-2.09 -0.33 +0.38 +0.16 -2.09
-2.05 +1.82 -0.19 +1.10 -2.05
-4.79 +2.02 +0.25 +0.29 -4.79
:
+1.82 -0.19
+2.02 +0.25

-2.30 +2.24 +2.74 +1.14 +3.64
-0.94 -0.48 +0.58 -1.51 -4.74
-2.06 +2.33 +2.30 +2.03 +3.25
:
-0.48 +0.58
+2.33 +2.30

-5.31 +2.66 -2.40 -0.93
-4.60 +1.30 -1.76 -2.43
-3.55 -0.30 -2.78 -2.46
-3.11 -0.35 -4.06 -2.18
-2.93 +0.33 -2.37 -4.17
:
+1.30 -1.76
-0.30 -2.78

+2.75 +0.80 +2.14 +1.45
+2.08 -0.86 +2.44 +4.26
-0.76 +0.83 -0.68 -1.58
+5.96 -1.16 +2.33 +1.63
+3.17 +5.76 +0.11 +1.34
:
-0.86 +2.44
+0.83 -0.68

+0.63 -0.03 +0.18
-0.09 -0.37 -4.83
+1.01 -0.09 -0.82
:
-0.37 -4.83
-0.09 -0.82

-1.18 +0.59 -0.39
+3.78 +1.31 +5.91
+0.45 +0.42 +1.52
:
+1.31 +5.91
+0.42 +1.52

+3.60 +4.01 +3.09 -3.55 -0.26
-1.20 -1.64 -4.36 +3.35 +2.33
+5.44 -2.89 +4.07 -4.14 +0.25
-2.66 +1.46 -4.59 +0.00 +3.82
-3.72 +1.48 +2.29 +2.40 +1.11
:
-1.64 -4.36
-2.89 +4.07

+0.33 +1.90 -0.90 +5.21
-2.23 -0.89 -0.75 -3.39
+2.56 +0.96 -0.26 +6.17
:
-0.89 -0.75
+0.96 -0.26

+2.53 +4.85 +2.53
+0.69 +4.96 +3.30
+3.52 +3.47 +1.72
:
+4.96 +3.30
+3.47 +1.72
